In the data rows, the value 128 means zero.
Some points, one per row:
[131  75 251 153  36  27  60 107 140 133 194  78]
[161 105  52 195 128 153 152 175  84 138 145  91]
[126  52 187 126 145 147 169 195 132 173 167 139]
[125  42 203  68 140 105 180 164  63 139 147 103]
[159 124 114 105 133 131 161 119 125 119 122 160]
[129  90 175  86 127 169 112 112  99 117  83 139]
[148 100 130 167 132 143 157 134 140 119 137 141]
[165 114  98 155 122 152 114 145 127  85  93 109]
[ 83 182  90  48  33 181 131 152 149 111 219 113]
[140 187 119  89 169 121 144  95  99 184 132  93]
[113 136 163 115 177 146  98 149 123 119 102 164]
[138 115 143 104 134 163 147 135  89 115  80 141]
[142 156 103 114 167 102 134 141 120 135 119 161]
[ 91 124   6 249  74 121 160 126 109 110 126 162]
[143  62 180  40  66 149 159 126  80 127  71 112]
[157 111 102  97 124 137 154 115 136 125 110 157]
[117 154 167 158 173 143 115 121 142 119 137 158]
[145 196 125  94 157 145 140 121 107 141  99 109]
[132 198 210 212  81 213  91 118 159 176 141 152]
[123  81 224 135  70  93  56 125 117 149 149 103]
[139 194 125 104 136 113 137 138  98 132 117 112]
Then 16 other points, each followed by its number:
[101 161  97  90  94 165 135 148 123 103 149 138] 0
[169 197 101  47 111  46 143 160 129 182 165 143] 1
[147 129  80 116 175 122 102 130 108 132 121 149] 2
[ 79  94  30 235 108 113 125  78 151 142 120 129] 3
[107 152 107 116 117 142 135 139 115 102 132 141] 4
[135  15 255  81  83 110 144  59 141 127 212 110] 5
[124 107 136 125 173 125 152 156 110 120 112 146] 6
[148 110 128 159 138 136 153 125 126 111 120 138] 7
[136  95 211 176  76  28  72  88 160 137 188 114] 8
[111 162 182  77 252 119 159 124 124  65 127 119] 9
[146 220 159 159 113 160 134 139 120 147  82 118] 10
[111 137  77 123 150 129 117 157  87  70 161 145] 11
[151 248 132  35 182 132 140   0  65 255 135  65] 12
[145 153 122 144 124  82 140 153  91 101 105 142] 13
[ 89  82 144  78 115  96 176 161 188 136 115 143] 14
[ 96 150 122 196  68 106 167 117 154 185  99 138] 15
Which of these numbered points is nearest to each point below, looking only along the 5 directions in which the first points spread most? Its number follows each.
[157  88 205 173  37  67 102  65 110 102 137 117] > 8
[114  42 191 101 135 133 183 191 153 171 186 159] > 14
[112  38 189  96 168 141 182 195 124 154 173 129] > 14
[154 204 147 144 109 177 119 139 127 140  94 101] > 10
[143 184 119 141 179 127 168 103 121  79 102 140] > 2
[144 162 126 148 108  67 130 159 130 101 116 151] > 13
[144 157 112 143 122  93 133 162 115 102 109 154] > 13
[112  89   0 255 110 134 136 100 142 152 137 151] > 3
[151  85 139 169 135 147 160 135 162 129 138 110] > 7
[159 184 112  84 111  34 145 118  94 140 113 101] > 1
[140 170 186 215  53  64  80 168 139 167 169  90] > 8
[128 104 255 128  50 109  25 112 160 173 134 109] > 8
[140 174 125 143 179 136 159 122 113  88 104 144] > 2
[145 215 167 158 110 174 128 134 153 132 126 108] > 10
[153 163  72  72 187  77 121 105 189 220 177 124] > 1
[113 175  96  91  84 170 132 148 122 101 158 133] > 0
[101 118  83 138 188 123 132 137 137 112  86 138] > 2
[164 108  91  77 124 132 106 127 183 133 103 119] > 4
[159  97 116 183 136 157 154 147 139 122 128 115] > 7
[ 93 154 245  54 255 126 155  47 174  67 126  97] > 9
[ 96  87 101 123 201 127 119 146 127 140  92 109] > 6
[135  24 244  42  93  88 108  77 118 106 122  67] > 5
[105 147 176  71 202 130 103 162 150  90 138 185] > 9
[154 208 146 129  72  83 129 169  95 143 114  55] > 1
[116 120 128 120 167 111 156 156 109 113 115 162] > 6
[103  73 159  95 189 113 158 191 144 149 141 126] > 6
[155  39 100 200 139 166 146 189 140 186 171  39] > 7
[147 136  87 121 157 123 112 152 136 108  99 121] > 2
[135  93 255 125  72  78  50  77 133 155 121  74] > 8
[101  80  30 255 151 137 108 115 104 160 149 131] > 3
[169 138  53  80 149  85  86 165 145 180 159 106] > 1
[ 96 130 121 151 148 102 146 126 126 126 107 137] > 13
[114  34 255  83  57  61  53  73  99 125 145  58] > 5
